Named moves, each a turn or a mirror, and the order they were made in; the first pair answered
move z858:
[ -0.6 -15.8  22.5  -1.9  27.2 -20.8  10.9  -8.7  13.5   7.6  16.5   8.2
  -8.1  28.4 -36.5  -6.4  23.9] => [ -2.2 -20.3   2.6   1.3  18.4 -20.7 -10.7 -11.1  13.5  20.5 -28.8   9.9
  -6.3   6.8 -40.3 -19.6  21.2]
[  4.7 -21.7  28.2  18.8  47.3 -29.9  14.4 -19.0  58.6   0.1  49.8   2.3
  17.2  36.7 -18.0  -6.4  13.6] => [  1.2 -25.5 -12.3  27.2  24.5 -35.9 -33.8 -23.6  62.0  24.3 -41.4   6.8
  21.3  -7.9 -25.6 -29.6  11.3]
[ -1.1  12.2  -3.4  -9.2 -16.1   8.5  -1.6  -6.9  -0.5   8.8 -17.4  16.6
 -19.7 -20.5 -21.6  -5.0 -23.1] => [ -0.5  14.0  14.8 -11.8  -6.3   9.7  19.4  -5.1  -3.7  -3.8  22.9  16.1
 -19.4   0.8 -16.0   4.3 -21.1]
[ -8.0   0.1  -9.6 -12.5  -7.4  10.2  -2.0  21.5  -2.4  19.7  -2.3  -7.8
  -0.8 -24.5  20.5   8.7   5.5] => [ -6.6   2.9   0.6 -14.6  -2.8   9.0   7.6  23.3  -4.0  12.8  16.7  -6.3
  -0.7 -14.4  21.7  15.2   5.7]
move z615:
[  4.7  14.8  -4.4  -6.3   4.9   8.8  12.7  -5.9  12.9  28.8  -0.2   0.9
   5.4 -13.3 -12.3  -3.9   2.8] => [  5.1  19.2  -2.2  -8.5   1.3  10.7  10.7  -7.2   4.8  26.5  -0.7   4.0
  -0.2 -12.4 -14.7  -3.1   2.3]
[ -8.2 -13.9   7.4 -12.3   7.1  -3.0  13.3  17.2  13.1  14.8  14.4 -15.4
   1.5 -15.2  20.6   3.6  -8.7] => [ -7.3   9.2  14.3 -24.3  -8.8   6.7  14.9  17.9 -13.4   2.1  10.6  -9.7
 -20.3  -7.4   7.7  15.5  -6.6]
[ 8.6  1.6 18.2  0.9 10.6 -1.3 21.3 -7.7 10.1 -2.3 33.4  1.2 17.2  8.1
 -4.7  0.8 -6.6] => [ -2.8  -8.0   0.2  -5.5   6.4   5.1  21.8   4.1   6.5  13.3  21.8 -10.8
  20.4 -11.0  19.2  -2.0  -7.7]
move z588:
[  0.4  -0.8  -2.6  -4.0  12.9 -14.6 -37.7  -7.0  -1.8 -51.7 -13.6  10.7
  12.7  16.9 -10.0  -7.2  10.1] => [  0.0  -1.1 -14.1  -5.8  11.2 -13.7 -44.1  -9.7   3.1 -36.6 -28.4  15.3
  14.5   0.2  -8.0 -11.9   8.1]
[ -1.4  14.1 -24.2 -22.1 -18.9  19.7  -3.2   5.1  -1.4  32.2 -35.6  -1.9
 -11.6 -39.7  -1.5  -0.7  -0.8] => [ -7.8 -19.4 -18.2 -13.8   8.8  14.6  12.7  16.1  23.4  35.9   6.9 -19.9
  13.6 -26.7  30.6  -2.3  -2.4]
[-2.2 -1.8 12.3 -3.4  8.1  0.5 20.5  9.8 -4.3 -5.8 23.9 -8.4 -5.3  1.9
 18.7 -1.0 -4.4] => [  0.8  15.8  12.5  -8.9  -7.4   3.3  14.0   8.1 -20.6 -11.1   7.0  -0.7
 -21.5  -1.4   0.0   3.7  -3.3]
[ -5.1  -4.4   5.4  -6.7 -17.3  22.5  -3.0  -4.0 -30.5  18.4 -28.8 -16.3
   4.3 -12.5   1.6   8.4   0.4] => [ -6.6 -19.3   4.1  -3.7  -3.0  20.1   5.8   1.3 -16.2  26.1 -12.9 -24.3
  19.1 -11.1  20.7   1.4  -1.8]
Then:
(2 to 4 moves a pair)
[ 13.9 -13.9 -16.5  26.2  33.3 -15.7 -19.5 -31.8  29.0  21.7 -20.9  -6.8
  14.8 -25.9   1.9 -17.2   1.3] => [ 17.5   4.0 -13.0  24.1  17.8 -15.7 -30.8 -34.2  10.2   8.8 -46.3   3.6
  -1.6 -21.5 -18.0 -16.3   3.2]
z858 z588 z858 z615
[-20.5   8.9   9.5 -31.7   3.2   4.9  40.7 -10.1 -15.7  -5.9  36.6 -24.8
  -9.7   1.1  17.9  18.2  -3.6] => [-28.9 -17.9 -13.9 -18.8  15.6  -2.8  22.0  -7.5   9.1  10.9  15.3 -37.6
  13.3 -17.8  41.5  -1.0  -9.8]
z858 z588 z858
[ -5.9   7.4  15.8 -10.3   0.7  -3.7   3.3  -7.8  -1.2  26.6  28.2 -31.5
   7.0   5.8   6.0 -13.1   6.9] => [  3.3  28.7  17.5  -9.5 -10.8  -5.1  -5.0 -18.9  -9.7  18.1  14.0 -16.6
  -3.0  11.9 -21.9 -13.9   5.5]
z615 z588 z615 z588
[  4.8  -5.9 -12.5   4.5  28.3   1.0 -12.9 -15.7  14.4   3.7   3.4   4.8
  19.4  -3.5  -2.7 -15.4  -5.1] => [  6.2   5.5   7.4  -2.2  24.4   8.8   6.0 -11.6  -1.6 -11.1  33.6   2.7
   6.5  16.4  -2.8  -0.6  -5.1]
z615 z858 z588 z615
[ 13.9  -0.7   4.4 -11.1   5.5   0.4  27.8  34.1 -12.4  23.2  24.6 -17.8
  -4.8  20.5  46.3  -2.1  12.6] => [ 28.7  42.8  15.5 -10.9 -13.6  -4.2  11.1  11.5 -27.3  -0.8   6.8  17.4
 -26.9  36.9 -10.0  -1.4  15.4]
z615 z615 z588
[ -6.2  37.2  12.7 -35.6 -32.6  18.2  12.5   6.9 -53.1 -16.5  -7.8 -17.9
 -22.0  11.2   9.5  18.9   7.2] => [ 12.7  23.3  27.2 -18.0   6.6  -0.4  29.5 -17.1  -4.4 -12.6  66.1  -1.8
   8.7  40.5 -10.1  14.1   7.9]
z588 z858 z615
[-29.4   1.3  -7.9 -18.5 -14.5  13.4  22.8  20.7 -25.0  35.9 -21.7 -17.2
  -5.1 -16.4  24.2  13.0 -25.3] => [ -6.7  29.7  15.4 -18.6  -6.5  10.0  36.7  -6.8 -14.6  21.3  28.8  17.3
 -11.6  17.3 -23.2  26.3 -21.9]
z615 z588 z858
[ -4.8  -2.3  -8.6   8.3 -15.0  18.6 -14.2  -2.5  -6.9 -12.6 -35.0  23.8
 -21.6  -0.7 -15.9 -29.4  21.0] => [-10.1   1.3  10.8  -8.3 -15.7  34.9  18.5  15.4 -27.2 -18.0   6.8   9.3
 -31.2  11.2   3.0  -6.4  20.1]
z858 z615 z615 z615
[-14.3 -40.9 -32.7  16.0  20.3 -20.9 -11.8  20.1  36.2  29.1 -23.4 -23.6
  43.6 -31.9  36.8 -29.0  -7.4] => [ -6.8  34.6 -19.5  -8.4 -38.6   0.1 -29.0   5.9 -36.8  -6.5 -77.1   2.1
 -22.2 -27.7 -23.0  -6.7  -6.9]
z858 z615 z615 z858
